In the rows, zero is written as 128.
The rows of D fall into a few groups, which share some directions, and each row is roughly a mix of its group's hidden directions.
D:
[[126 101 141  76 115 119  97 157 134 125  99 144 108 106 125]
 [135 170 122 142 137 102 100 147 124 104 106 150 157 103 100]
 [ 93 109 118 148 101 162 150 113 113  93 135 127 118 152 157]
 [102  89 110 104 121 119 117  79 127 102 111 126 106 150 121]
 [113 150 131 104 102 136 130 119 134  75 141 172 131 124 153]
 [122 156 119 104 139 149 112 132 140 111 166 174 162 141 130]
 [ 81 127 161 133 141 151  72 131 126 139 120 146 134 132 127]
 [108 128 163 150 169 143 156 122 168 145 154 140 135 135 118]
 [ 93  94 166 160 134 134 102 136 107 141 112  96 114 121 128]
 [100 187 147  92 124 129 115 117 110 121 126 139 111 103 118]
 [ 92 107 114 113 151 120 124  69 114  97 129 139 143 134 122]
 [ 92 132 119 129 155 132 100 121 142 141 101 125 116 175 164]
 [101 148  86 170 133 141 129 142 143 122 130 121 146 124 174]
 [135 101 142  71 141 131 164 120 101 144 136 125 138 148 106]
 [101 160 137 139 129 134  92 160 107  99 114 151 125 100 102]
 [ 89  88 120  92 139 136 116 105 144  94 153 124 123 113 118]
 [156 144 118 184 108 143 130 127 156 147 119 135 152 147 102]
 [123 143 142 136 148 145  96 141 182 107 154 138 132 144 158]
 [124 132 132 174 139 136 149 169 140 113 151 139 139  82 132]
 [163 133 100 138 148  95 173 147 149 137 100 117 125 111 136]
 [113 180 176 137 107 141 118 137 114 139 146 132 121 101 114]
 [155 185 117 108 140 112 153 105 113 141 114 135 144 119 103]
 [142 134 136 104 109  88 104 110 147 134 119 110 134  81 159]
 [151 140 156 108 130  94 127 116 141 140 151 150 145  93  87]
 [128 120  88 136 129 100 174  93 121 133 142 103 101 140 138]
 [113 145 149 159 158 127  98 155 149 119  87 157 134 131 115]
 [126 110 152 112  71 141 112 129  87 101 127 111 122 125 114]
 [131 158 168 108 118 165 116 126  91 110 122 143 136  97 114]
 [ 89 136 158 136 136 120 130 110 141 138 161 123 137  78 101]
 [118 145 124 146 123 124 135 136  83 146 129 130 127  97  69]
 [125  90  97 120 122 147 126 102 107  99 131 129 101 175 129]
 [167 123 122 121 128 107 138 151 145 156 168 110 155  96 110]
 [110 126 107 147 152 141 133 112 171 141 151 180 132 140 141]
 [118 120 127 196 119 132 121 142 160 132 107 125 140 137 158]
 [127 104 143 162 121 157 150 149 132 178 148  98 132 127 142]
 [129  96 128  78 164 126 108 122 157 125 134 147 117 136 159]
 [112 165 129 182 126 138 136 135 114 124 113 149 171 141 116]
 [ 95 157 161 104 155 103 132  85 136 132 118 129 133 152 113]
 [133 123  92 170 137 139 129 111 131 135 133 173 134 166 105]
 [112 135 151 107 129 118 170 152 136 129 142 128 155  73 134]
 [126  96 104 159 103 128 161 134 115  99 131 136 103 115  89]
 [ 99 155 132 140 130 127 124  96 131 111 124 178 147 154 162]
 [167 123 112 122 136 121 121 157 146 121 148 155 142  78 101]
 [150 110 172 133 149 158 126 151 137 142 148 156 132 102  97]
 [138 154 168  92 130  93 109 114 132 120 110 156 123 151 151]
 [157  83 119 129 128 132 137 127 114 141 124 126 124 179  86]
 [165  98 133 154 118 134 141 166 152 111 167 126 135 112 146]
 [130 134 125 188  99 138 139 163 104 107 111 110 125 134 115]
 [ 91 105  94 130 128 145 125 106 123  99 114 113  96 166 140]
 [138 112 147  72 135 112 131 130 151 105 147 123 108 104  95]
 [ 85 113 174 128 152 121 124 140 105 128 136  91 125 109 151]
 [101 142 111  94 120 148  76 106 159 136 135 113 119 125 147]
 [147 102 112 124 122 140 100 172 125 156 130  87 127  97 127]
 [147 154 113 141  75 151 132  93 114 125 121 143 128 139  94]
 [161 123 109 113 143  99 136 161 144 113 141 134 140  74 119]
 [155 112 173 108 106 134 147 122  99 153 147 108 135 117 160]
 [150 150 154 100 148 100 107 133 133 153 132 138 165  90 114]
 [124  76 155 170 139 132 138 158 116 144 122 121 120 109 105]
 [124 156 130 142 126 121 127 183 122 120 129 138 149  76 108]
 [140 124 186 136 126 121 113 159 115 123 121 138 138  78 129]
 [154 171 113  92 108 127 131 131 107  91 107 155 146 129 133]
 [168  90 123 163 134 133 139 137 103 149 133 127 124 150  89]
 [116 144  99 161 121 123 106 135 107 121  80 142 113 140  91]
 [130 131 118 117 126 115 135 166  97 118 123 140 137  89  73]
 [129 101 121 153 173 110 112 123 141 167 108 114 114 161 115]
 [132 141 162 153 120 136 141 148 157 162 119 154 146 103  91]
 [117  89 113 127 154 150 147 101 128 174 138  98 121 146 141]
 [114 159 125 145 129 133 162  98 113  88 117 164 140 153 142]
 [124 151 104 106 126 106  98 116 120 113  77 142 121 158 152]
 [ 95 124 134 108 130 122  93 110  90 115  97  94 141 140 153]
 [ 86 148  86 141 120 144 117 115 114 116 172 112 130 109 136]
 [176  86 132 144 143 140 111 158 132 110 123 140 126 161 146]
 [ 82 136 176 128 125 127 137  87 122 153 136 118 130 101 124]
 [102 169 130 113 126 121 136 100 161 137 169 116 127  94 141]
 [ 89 124 132 172 132 109 147 123  94 119 138 140 147 168 129]
 [ 89 136 115 102  92 129 144 127 153 149 144 126 125  82 109]
 [139  76 125 103 108 104 148 103 141 126  99 111 131 137 157]
 [ 96 130 111  99 128 124  92  97 140  98 131 167 130 137 155]
 [124 108 174 117 120 130 124  90 144 166 130 109 136 164 136]
 [113 121 143 142  89 138 134 109 175 107 169 117 111 128 145]
 [154  70 141 130 121 128 126 148 142 128 164  89 119 132 129]
 [131 105 125 119 122 102 150 100 162 159 162 100  98 141 131]
 [137 136  81 117 157 121 122 136 116 155 108 113 164 143 164]
 [117 104 102 133  83 171 139 139 135 128 156 116 100 127 150]
 [123 158 157 156 122 123  82 160 139 124 114 134 142  94 144]
 [ 94  95 119 131 110 157 137 100 146 120 166 151 120 139 158]
 [122 109  68  93 134 110 136 102 147 126 150 109 138 137 122]
 [128 110 163 145 170 151 127  99 102 154 125 137 116 162 122]
 [116  84 145 163  99 125 142 130 151  92 125 130 118 103 149]
 [146 135 150  94 120 129 133 127 145 170 167 134 148  88 127]
 [145 115  99 145 124 110 149 125  88 154 113 123 124 115  77]
 [ 93 155 119 143 128 129 136  82 145 148 130 152 116 170 134]
 [111 141 179  94 123 151 106 147 114 117 133 118 138  87 131]
 [176 168 132 124 119 101 116 130 123 142 119 174 145 120 139]
 [156  84 171 104 120  97 129 115 146 148 109 117 140 121 125]
 [145  79 151 155 132 150 122 164 122  89 133 144 125 133 138]
 [104 124 125  99 125 159 132 127 126  83 137 147 141 125 179]
 [160 173 128 127 145 109 118 152 137 150 122 144 156  94 104]
 [113 163 153 103 128 136 114  85 150 134 119 135 102 167 139]
 [127  95 126 168 126 150 169 154 108 108 155 136 123 113 110]
 [127 103 169 104 115 139 111 170 122 126 114 128 126  83 112]
 [140 125 139  74 119  95 155 144 150 132 133 105 114  95 141]
 [123 122 109  86 116  92 111 135 131 108  87 135 133 118  89]
 [104 113 129 119 129 142 122 144  79 109  93 127 113  82 122]
 [101 146 124 159 111 149 132 148 146 163 150 100 137 104  96]
 [125 140 124 132 143 165 130 106 157 151 167  95 122  91 127]
 [157 163 155 138 135 108 126 159 147 164 104 130 152 105 137]
 [108 151 112 123  92 116 124  87 102 110 130 105 126 167 146]
 [136 108 152  94 155 113 134 142 124 115 123  84 124 105  88]
 [129 109 121 117 130 110 146  76 144 162 110 117 118 164 104]
 [ 79 154 117 143 111 129 129 106 167 124 142 112 135 114 164]
 [135 171  99 138 103 143 147 118 127 136 153 155 154  92 114]
 [132  89  87 123 122 146 135 112  86 110 133 117 116 158 149]
 [149 144 116  99 138 138 135 132 161 140 143 188 133 116 105]
 [ 92 115 125 151 147 169 136 153 102 110 156 129 149 129 156]
 [121 148 124 103 119  94  98 143 115 119  99 133 137  82  96]
 [110 141 162  87 125 143  83 139 133 119 139 167 146 135 129]
 [126  98 107 146 157 115  98 138 120 144 118  94 143 104  88]
 [128 129 174 127 159 125 146 142 128 159 135  96 162 103 110]
 [119 167 102 121 169 114 145 117 140 120 151 149 151 150 157]
 [136 106 172 149 134 151 102 148 126 144 113 167 129 126  94]
 [110 146 126 125 147 132  84  95 110 124 101 152 116 168 144]
 [127 147 109 117 112 112 140  77 115 119 143  94 110 161 153]
 [148 168 108 122 130 105 105 111 105 160 116 131 162 100 109]
 [168 102 160 108 126 121 149 105  85 156 128 117 118 118 135]
 [133 135 120 123 124 150 148 123 134 134 162 189 139 119  88]
 [111  93  98 146 146 130 105 129 175 142 143 142  98 142 113]
 [161 112 106 126 115  87 163 132 152 145 120 121 133 103  93]
 [105 125 165 137 116 125 146 167 111 121 126  94 148  85 128]
 [150 108 135 136 149 135 124 183 171 153 133 121 104 128 125]
 [109 146 141  80 141 105 114  99 167 136 141 143 111 131 105]
 [119 123 132 113 151 123 142 165 129 137  95 153 122  71 116]
 [120  93 151 188 125 136 130 141  95 131 110 108 125 130 111]
 [120 149 122  64 118 102 126 126 123 118  96 130 108 106 146]
 [115 124 112  89 110  85 135 121 136 141 114 108 155  87 111]
 [133 117 141 128 135 125 116 134 143 197 124  94 107 151 136]
 [168 142 129 152  89 150 155 164 128 144 149 141 129 109 142]
 [145 151 113  75 143 129 140 125 136 116 146 182 130 119 126]
 [128 121 117 153 122 142 134 133 167 162 138 149  92 168 151]
 [110 119 127 136 150 106 147  94  89 118 140  96 104 153 157]
 [135 170 158  74 129 132 138 119 138 136 132 139 122  88 128]
 [133 138 181 111 125 140 119 151 148 152 113 147 130  87 105]
 [ 89 106  91 166 122 155 116 146 138  89 129 128 118 132 125]
 [110 141 107  98 127 111  86 123 125 109 100 149 130 167 155]
 [119 137 125  75 124 136  94  94 109 108 136 116 103 137 154]
 [125 116 114  64 145 113 126 114 123 112 148 117  98 122 158]
 [108 140 106  84 165 137  99 137 150 132 132 124 153  93 128]
 [129  89 115 149 127 147 136 149 107  96 104 101 102 157 149]
 [115 132 152 113 128 121 117 130 171 167 166 131 136  98 100]
 [142 155 135 115 125 119 131 101 108 110 121 178 156 134 169]
 [ 98 157 123 102 132 142 161  85 151 128 140 144 110 157 136]
 [104 130 125 148 125 142  96 122  75 122  82 135 118 147 125]
 [169 136 122 134 141 139 127 170 111  92 111 158 162 129 126]
 [157 109 111 150 101 130 146 158 154 139 124 160 143 122  87]
 [168 124 157  89 128 131 143 153 121 108 152 166 139 117 114]
 [179 115 145 158 132 150 150 148 128 136 122 148 131 107  90]
 [142 139 121 123 103 142 111 173 133 149 145 107 141  76 116]]

Here is one row of each group, with its name. Which group are the others in?
[ 85 151 113 115 116 121 126 111 103  96 116 140 104  92 103] -> J
[108 124 109 165 126 112 131  86 126  99 121 160 115 161 109] -> U
[150 142 117 129 122 139 136 124 188 151 173 135 148 134 117] -> V

[111 124 139 109 140 140 122 104 106 125 118 140 152 148 194] -> U
[155 151 142 173 116 117 140 120 110 127  87  91 133 145 134] -> V
[157 117 123 150 102 136 165 109 125 170 152 103 123 157 131] -> J
[136 111 120 179 127 142 148 118 155 163 150 144 128 134  91] -> V
[117 171 169 117 130 123 105 123 153 138  84 141 125 142 146] -> J
[ 95 136 152 180 162 130 113 136 134 147 124 143 154 152 131] -> V
[143 121 108 134 131 104 112 174 158 119  94 102 149 133 155] -> V
[100 125 136 129 123 159 167 103 130 128 132 122 122 162 178] -> J
[146 144 169 115 141 125 114 169 109 103 104 157 157 130 133] -> V
[111 139 188  94 133 124 134  87 124 151 114 128 119 126 137] -> J
[ 97 152  81 110 106 141 110 110  97  97 110 132 129 122 138] -> V
